[[2, 3, 0, 3, 2], [2, 3, 2, 3, 2], [3, 2, 4, 2, 3], [4, 1, 6, 1, 3], [2, 3, 1, 3, 2], [4, 1, 6, 1, 3], [5, 1, 7, 1, 4]]
The centre entry: 6
The entry just left of 0 is 3
What is the largest entry?
A: 7
The entry just left of the centre entry -> 1
The entry just left of the largest entry -> 1
What is the entry just right of the centre entry?
A: 1

W =
[[7557 4151 2884 5294 7341 8257 5782 7284 1135 5467 3619 3663 4398 4529]
 [6770 4384 4517 5559 1198 5097 3898 7243 3271 3151 3708 4540 8017 4733]
 [4364 7238 5427 7573 5003 4043 4795 2938 5217 5346 2379 5118 4186 6955]
 [5410 3887 5058 3161 4261 3472 9328 5644 5241 5559 3327 5300 2867 7700]
 [5122 6317 6108 3447 4895 2227 2919 1708 4783 5793 8337 6195 6130 6812]]
Rows and columns are numbered from 0.
The top-right entry: 4529
The entry just right of 3887 is 5058
The entry at row 1, column 0: 6770
The top-left entry: 7557
The entry in the bottom-left corner is 5122
Report the entry in the bottom-right corner.
A: 6812
The entry directly below 8017 is 4186
The entry directly above 5118 is 4540
Report the smallest entry.
A: 1135
The entry directly below 4043 -> 3472
Report the entry just left of 4529.
A: 4398
Report the entry directly below 5058.
A: 6108
Report the entry directly above the largest entry.
A: 4795
The entry directly below 4398 is 8017
Report the entry directly below the smallest entry.
A: 3271
The entry directly below the largest entry: 2919
The entry at row 2, column 2 -> 5427
The entry just right of 6195 is 6130
Report the entry just left of 4261.
A: 3161
The entry just left of 4895: 3447
The entry at row 0, column 1 -> 4151
The largest entry -> 9328
The entry just right of 3447 -> 4895
Report the entry in row 2 and column 0.
A: 4364
Report the entry directly below 5467.
A: 3151
The entry just left of the smallest entry: 7284
Report the entry at row 1, column 2.
A: 4517
The entry just right of the largest entry -> 5644
Report the entry just left of 3887.
A: 5410
Report the entry just left of 4517.
A: 4384

M =
[[-17 -24 -23  21  22 -31 -16  22 -14 -30 -11 -11]
 [  9 -11 -11   9   5   3  15   4 -24  16  -8 -28]
 [ -6  18  -2 -18 -19  17  -5 -19   0  11 -10  -6]
 [  8  -2   6   4   3   3   9   3   1   7   5   2]
 [ 19   2  20   4   5   2  17   5   8   8  23  15]
 [ 21   1  15   0   0   2  20   0  -5  13  21   2]
 [  8  -2   0   6   4   5  11   4  -5  11   1  -7]
 [ -8  -3 -11   2   1  -1  -5   1  -5  -2 -12 -10]
 [ 11  -3   5   3   2   4  12   2  -3  10   5  -3]
 [ -2  13  -1 -14 -15  13  -2 -15  -2  10  -6  -6]]
Counting starts at 0.
The entry in the bottom-left corner -> -2
The entry just right of the smallest entry?
A: -16
The entry in row 1 and column 2: -11
The entry just left of the smallest entry?
A: 22
The entry just left of the largest entry is 8
The top entry of the column that holds the smallest entry -> -31
The entry directly above the largest entry?
A: 5
The entry at row 0, column 1 is -24
The entry in row 2 and column 0?
A: -6
The entry at row 1, column 0?
A: 9
The bottom-right entry?
A: -6
The bottom entry of the column that holds the smallest entry -> 13
The entry at row 0, column 2?
A: -23
The entry at row 1, column 1?
A: -11
The maximum -> 23
The entry at row 2, column 1 is 18
The top-left entry?
A: -17
The entry directly below the smallest entry?
A: 3
The entry directly below the largest entry?
A: 21
The top-right entry?
A: -11
The entry in row 2 and column 2?
A: -2

[[38, 242, 292, 437, 504, -135, 426, -123, 253, 375, 54, 447, 49, -131, 214], [-12, 223, 117, 172, 198, -63, 182, 108, 189, 175, 95, 372, 42, -57, 235], [-646, 325, -317, -153, -132, -593, -76, 252, 222, -65, -176, 795, -538, -643, 574], [281, 220, 337, 454, 449, 294, 446, 109, 347, 396, 125, 192, 81, 220, 336], [-69, 241, 62, 144, 154, -61, 167, 174, 232, 158, 53, 398, -71, -90, 339], [-320, 276, 49, 199, 286, -512, 215, -103, 175, 191, -49, 688, -147, -478, 254], [400, 128, 361, 267, 307, 241, 228, 20, 61, 237, 334, 68, 551, 341, -126], [-36, 276, 245, 458, 504, -128, 463, -57, 347, 397, -26, 498, -142, -188, 394]]
The entry just right of the smallest entry is 325
Find the entry just left of -76.
Answer: -593
Find the entry just right of 242.
Answer: 292
Find the maximum.
Answer: 795
Find the entry just right of -63.
Answer: 182
Find the smallest entry.
Answer: -646
Find the entry just left of the largest entry.
Answer: -176
The entry just right of -643 is 574
